One turn moves each row of this set onto another row. After a few examples, where does it send each row asked below?
q362: [-50 -44  -5  10  -5  -1   2  31   8 -15 -28  15 -19  -7 -10  15  21   5
   3 -17]
q991: [ -4 -43   8  -2  20  10 -24   0   6  10  -6  21   6 -12   2  16 -15  12
   2  -1]
q471: [  3 -13  -3  34  23  16 -22   3   7   7 -17  18  12   6  -4 -12   0 -19
  18   3]
q652: [-12 -39 -10   3   2  14  -6   0   0  10  11  30  22  18  41  30   1 -11
  26 -15]
q650: [  2 -26  24  -8   4  10 -18  31   0  12  37  11  -4   4   2   8  -1  -7
  16  -7]
q459: [-27 -47 -28  27 -25   1   2  -5   6  21 -12  32   3  13  24  10  27  -6
  -5 -32]
q985: [-16 -34 -13  -1  -8  30 -20  27   0 -10  -5   1  25  -1  16  13 -25  -5
  12  -8]
q977: [-25 -50 -21   1  -6  -7 -13   5  -2  22 -14  11   6  -5   0   3  30   4
 -21  12]
q571: [-12 -29   6  19   9  -6  -5  27 -26 -25  -2   2 -19  16   3   0  37  -1
  -4 -39]
q477: [-25 -26   3  15  19   0 -32  15  -8  18  17  -5   5  20  28  16  22 -28
  11 -12]
q104: [ 11 -16   4  38   2  22  -6  10  -5  -4   2  17 -10  12  25  25  -5  -4
  28 -26]
q620: [-49 -42   2  22  -1   3  -4  19  20   0 -34  13 -20 -11   2  14  13   5
   7  -8]
q687: [-34 -15  -6  22 -25   0  17  17  -6  11  11  42  11  10   9   3  35 -19
  35 -15]
q258: [-15 -31 -31  28  -2  -5   1  38  -1   5  26  -9   3 -18 -14 -13  23  11
   3 -13]
q519: [-35 -17 -14  21 -20   3  21  25  -9  -8   1  48   4  11  -3   4  37 -11
  27 -25]
q615: [-10 -26 -19  12   3  14  10  31 -13 -38 -18  16  15  24   3 -17  28 -10
  10 -12]
q355: [-17 -31 -30  21   3  -7   9  45  -6  -9  22   4  -6  -7 -20  -7  36  11
   4 -15]
q389: [ 10 -42 -18  22 -13 -10   9   5  15  27  12  29  -6   6  -9 -16  36  -3
  -1  -8]
q548: [-12 -41  -4  14 -13   7 -23  16  20  12   6  -1  14   6   0 -12 -13 -34
  15 -44]
q759: [-31 -38  14  -9  -1   9  -2  37   5 -22  -2  31  -2  19  -7 -22  18  -8
  -5 -37]
q437: [ 27 -44 -11  12  -4  -2  -5   5   0  11  29   2  10  -4   5   9  -5  -2
  21 -28]

q650 moves to q985
q620 moves to q687
q389 moves to q977
Now these:
q571 moves to q759
q471 moves to q477
q437 moves to q991
q519 moves to q355

One turn moves each row of this set onto another row. After a few examples, where does it send each row asked below?
q345: [ -3  13   2  22   8  11  18  -6  -5  -3   3  19 -37 -20   6  -8  -1]
q162: [ -7   5 -14  25  -4  31  32 -15   6  12  14  -1 -14 -16 -12 -22 -18]
q426: [ -2  -7   6  -7 -17   8  17   4  19  14  17  -5  -8  36 -11 -20 -15]
q923: [  1  -4   8   7  -1  36  17  20  14   6   8 -16  -9  27 -24 -28 -15]
q790: [  9  10  10  -5 -12  19  22   9 -30 -11   6  25 -26 -16   1 -20  -6]
q29: [-17   3  10  -3  10  25  16  17   9   9   2 -16  -6  22 -24 -35 -10]
q251: [  4   3   2  15 -25  -1   6 -21 -28   1 -15  -5  -1 -16   4   9  19]
q722: [ 13  -3  -7  15 -18   2  13 -15 -34   0  -9 -20   1 -20  10   7  19]
q49: [ 14   2   0  20  11  18  22  -4 -13   2   9  22 -34 -14   5 -12  -3]
q95: [  6   5   9  10   1  17  28  -1 -13 -14  -3  31 -22 -10   1   0 -12]
q601: [ 11  15  27  -9 -24  -3 -13  14  10  -4  17 -32  17 -14 -22 -13  16]
q305: [  2   3   2 -14 -13   2  -4   2  -8   1  -5 -36  12  32 -19 -11  18]
q30: [ 16  15 -14  13 -31   9  15 -10  -7 -10  23 -27   7 -33 -17   3  18]
q34: [-10  -3  16  -7   3  27  18  14  12  -8  12 -10  -8  27 -23 -35 -13]
q743: [ -1  -1   3   0   3  18  19   9  31   2   3 -12   5  28 -15 -28 -17]
q207: [  9  15  -3  28  -1   9  24   7 -17  -6  -2  21 -33  -9   1  -7   1]
q837: [ -8  -2   4   5  -2 -24  12  -9  -2  -6  -4 -38  14  22  -9 -15   9]
q219: [ 32   6 -11   7 -20  16  14  -4  -5   3  15 -16  15 -42  -8   1  14]
q640: [  8   9  27  -4  10   7  -1  21  22 -12  17   3 -22  14  -9 -32  -3]
q393: [ 13  13  19  -6 -25 -15  -9  14  12 -13  14 -37  17  -2  -8 -16  16]
q669: [ -4  -5  14 -14 -19   2  -2   6  -8 -12  -7 -43  17  18  -8 -12  18]
q528: [ 15   5  -5  22 -17  -3   3 -20 -31  -4 -20 -20   3  -5   8   1   9]
q940: [ 15  13  32   3 -22  -5 -11  16  10 -24  15 -36  10  -6 -17  -6   4]
q470: [ 11  12  -9  13 -34   8   9 -26  -5   6  18 -20  13 -35 -11  -2   6]
q13: [ -4   8  25 -13  15   7   7  18  23 -29  11   1 -19   5  -5  -9  -3]
q334: [ 25   0  -8   5 -18  37  19  -1  -5  18  16   5  -9 -13  -4 -38 -18]
q292: [ -1  16  31   0  14   8  -2  28  19  -8  14  -5 -22  -4 -12 -27  -4]
q723: [ 18  13 -13  17 -29  -3  19 -14 -17   1  18 -24  14 -35  -4  -4   6]
q127: [ 19   4 -16   7  -1  33  24 -15  12  12  21  11  -6 -13  -9 -18 -19]
q964: [  4  23  23  -8  14   4  -1  20   6 -19  19   2 -28   8 -12 -21 -11]
q330: [ -1  -3  35 -14  -7   7   2   8  14 -19  26  -3 -25   7   0  -5 -15]
q247: [  5  -8  19   7  -6  -9   5   6  19 -20  22 -43   3 -12 -10  -1  23]
q431: [ -4   1  20 -12 -16   2  -7   4 -16   3 -16 -32  18  17 -16 -13  15]
q972: [  9   5  -1  22  -8  -6  24  -2 -39 -12 -18 -14   7 -20  -2 -22  15]
q25: [ 25   4 -15  12  -6  13  14  -6 -11  -2  15 -29   7 -41  -9 -26  24]
q472: [ 10   9 -19  17   0  39  24 -16  -4   2  22 -10 -16 -20 -11 -21 -22]
q290: [ -1   6  -1  -8  -8  -9  12  10  -4  -1 -16 -35  29  18 -13 -14  13]
q741: [ 15   7  21  -8  -5  -1  -6  18  14 -21   7 -40  16 -20  -6  -3  15]
q39: [ 13   8  -4   6 -12  -1  19 -12 -40  -3 -20  -5  16 -16   2   0   3]
q796: [  5   5 -10  21   0  29  38 -10  -8   4  23   8 -14 -16 -14 -24 -22]

q431 moves to q292
q247 moves to q426
q940 moves to q923
Now these:
q393 moves to q34
q741 moves to q743

One turn moves each row of this set onto another row. After a few examples, where does it send each row asked below?
q914: [ -8  12   0 -25  -9  -3  21   2   1  25   7  -6   6]
q542: [  2 -20  -6   4   6 -17   9  -5   8 -46  -7   7 -23]
q488: [ -1 -11 -21  24  -5 -15  -6   2  24 -33 -10   8   3]
q86: [  4  11 -22 -23 -15  -6  38   1  16 -37  -4   3  -9]
q679: [ 17   2 -24   6  -8 -26 -20  10   8  11  -4 -13 -24]
q701: [ -7 -35  -9   8   5  -3  10  -5   7  32   2 -11 -20]
q815: [ 10   8  -3 -24  -3 -19  28 -12   3  26   3  12  -8]
q693: [-11 -41 -13   6  -2  -4   7  -7   7  28  -1  -7 -19]
q227: [-20  -7 -12 -29 -28  -6  12  -5   0  16  -2   4  12]
q766: [  8   6  -9  28  11 -12   2  11  25 -26  -3  -3  -1]
q758: [  3  13 -20 -23 -14  -4  38   4  17 -35  -3   0  -8]
q813: [ 13  -6 -29   4 -15 -28 -23   5   8   6  -7  -7 -24]
q380: [  8   2 -24   5 -11 -19 -22  15   8   8  -2 -21 -18]
q680: [-20 -11 -19 -16 -18  -6  40 -22  17  20 -17   4 -17]
q826: [ -9  -7   4   5   9  -1   8  12   7 -42   2 -18 -10]
q376: [-21   0 -12 -14 -12   3  41 -11  18  25 -12  -8 -15]
q298: [-15  -3 -15 -15 -10  -5  44 -17  20  25 -14   0 -21]
q529: [ -6 -39 -11   7   3  -7   8  -8   8  29  -1  -6 -23]
q210: [  0  12 -22 -24 -16  -3  37   3  16 -37  -3  -1  -7]
q871: [-27  -9 -18 -16 -21   1  37 -15  18  21 -16  -4 -12]
q965: [  1   8 -23 -24 -18  -4  37   1  16 -38  -5   2  -8]
q212: [-12 -38 -10   6   0  -1   7  -3   7  29   0 -12 -17]
q509: [ -6  -1 -15  27  -1  -6  -5  12  24 -30  -4  -7   6]
q391: [ -1 -11 -14 -29 -22 -21  18 -19   1  16  -6  23  -2]
q135: [-14 -22  -7   2  -5  -8   2   4   6 -50  -6  -5 -10]
q27: [  4  -6 -29   3 -20 -22 -26  11   6   5  -5 -15 -17]
q943: [  7  -5   4   6  19 -12  16   4  10 -39   1  -7 -23]
q494: [ 12  -3 -16  28   6 -19   2   1  25 -30  -8  10  -6]

q680 moves to q871
q943 moves to q542
Now these:
q529 moves to q693
q227 moves to q914
q766 moves to q494
q679 moves to q813

One turn moves each row of this set onto another row. After a few examples, where does it send each row asked below?
q144: [  3   3 -16  19  13  15  24  -6   7 -24   3  16 -15  10 -13]
q656: [ 13 -33  19   4  11  -4  22   0  -7  -4 -22  10 -12 -11 -10]
q614: [-11  -8   7  -3 -27  18  -1 -15  13  -9  16 -14  27   1  12]
q203: [ 18  16  -3  20   4   9 -21  -2 -33  18   8  -1   1   4   1]
q81: [ -6  -6  -5 -24  10 -34  -2  17  11  12  -1  -5  11 -12  10]
q918: [ 27 -24   6   2  18  17  20 -29  -8  -7  -9  13  12   6  -8]
q932: [-14 -20  -8 -14 -22  -2  11  -6  19 -10 -17   4  15 -13  15]
q763: [  3  20   4  -5  11 -10   5   9  16 -14 -12  13 -13  -3 -35]
q70: [  0   3  10  11 -17   2 -16 -17   1   6 -30  -1 -20  12   3]
q62: [ -1 -12  26  -9  27  -2  -4  -6 -14   8  16   0   8   5 -35]
q173: [ 16   2  -1  -4  -4   5   8 -11  -2  -9  43 -18  26  -5   8]
q297: [ 12  26 -10   0  22   3   2   9  -6  -8   8  19   7  -4 -34]
q124: [ 10 -12  18  -8  28  10  -2 -22 -13   2  18   4  19  13 -29]
q347: [-12 -12  -1 -13 -24  11  -4 -16  20  -4  -7  -4  29   0  15]
q501: [ 15   0   3  -2   6 -19   1  19  -4  12  24 -20  15 -11  23]
q321: [  6  11  11   2  -9  -9 -24  -7  -3  14 -33   1 -14   5  -3]
q388: [ 12  18 -20  11  24  13   9   4  -9 -12  15  20   7   1 -25]
q910: [  0   5  -7  13   8   5  22  -4  18 -25  -8  12 -22   7 -17]
q524: [ 14   7   0 -11  10 -15   1   3  -3   3  42 -19  22  -6   7]
q738: [ -2  -3  12   4 -20  11   2  -4   2  -6  35 -24  22  -3  12]
q901: [  1 -27  28  -1  15 -11  12  10  -9   3 -13   4 -14 -11 -21]
q736: [ -6 -13  -8 -19 -12  -4  -5  -6  20   4 -21   2  27  -3  21]
q882: [ 23 -32  11   5  12   8  24 -16  -6  -9 -22  13  -1  -4  -4]
q514: [  8  26  -1  -6  17  -6   0  11   5 -10  -3  16   0  -6 -38]
q966: [ 22 -17   9  -4  23  18   8 -32 -11  -3   7   9  21  13 -18]
q795: [ 14  18   8   2  -1 -12 -29   2 -14  21 -23   1  -6   0  -6]
q828: [  4   1  -1  29 -12  22  -9 -20 -18   2   0  -3 -12  16  10]
q899: [  9   1  10   5  -6  -3   3  10  -5   3  39 -26  17  -8  17]
q805: [ 19  21   3   8   6  -4 -27   3 -26  23  -6   0   1   0  -5]
q479: [-14 -16  -8 -22  -7 -21   4   9  18   2 -18   2  11 -14  13]
q249: [  8  -8  -3  -1 -20  17  14 -20   5 -18  27 -11  26  -7  12]
q502: [  8  10 -22  18  20  17  20  -3  -3 -19  13  18  -3   7 -16]
q595: [  4  -8  -9 -18   2 -21  -5   8  14  13 -18  -1  22  -9  25]
q464: [ 14  -5  -5 -11  10 -26  -1  18   4  16   1 -11  17 -11  27]
q954: [ -4 -17  -6  -6 -27  13  16 -18  14 -18   2  -2  21 -10  14]
q803: [ -5 -18  30  -6  20 -11   1   8 -12   7   4   1  -5  -5 -31]
q582: [ 12   8  -4  28  -2  19 -13 -12 -29  10  11  -3  -3  10   6]
q77: [ -1   0   5  22 -18  14 -10 -23  -4   1 -17  -3 -19  16   7]
q613: [  5   4  -2 -19  16 -31  -3  14   2  11  23 -14  16  -9   7]
q588: [  0  11   2   4   7  -6  14   2  22 -21 -14  12 -22   2 -27]

q932 moves to q173
q144 moves to q297
q77 moves to q203
Now these:
q595 moves to q614
q803 moves to q882

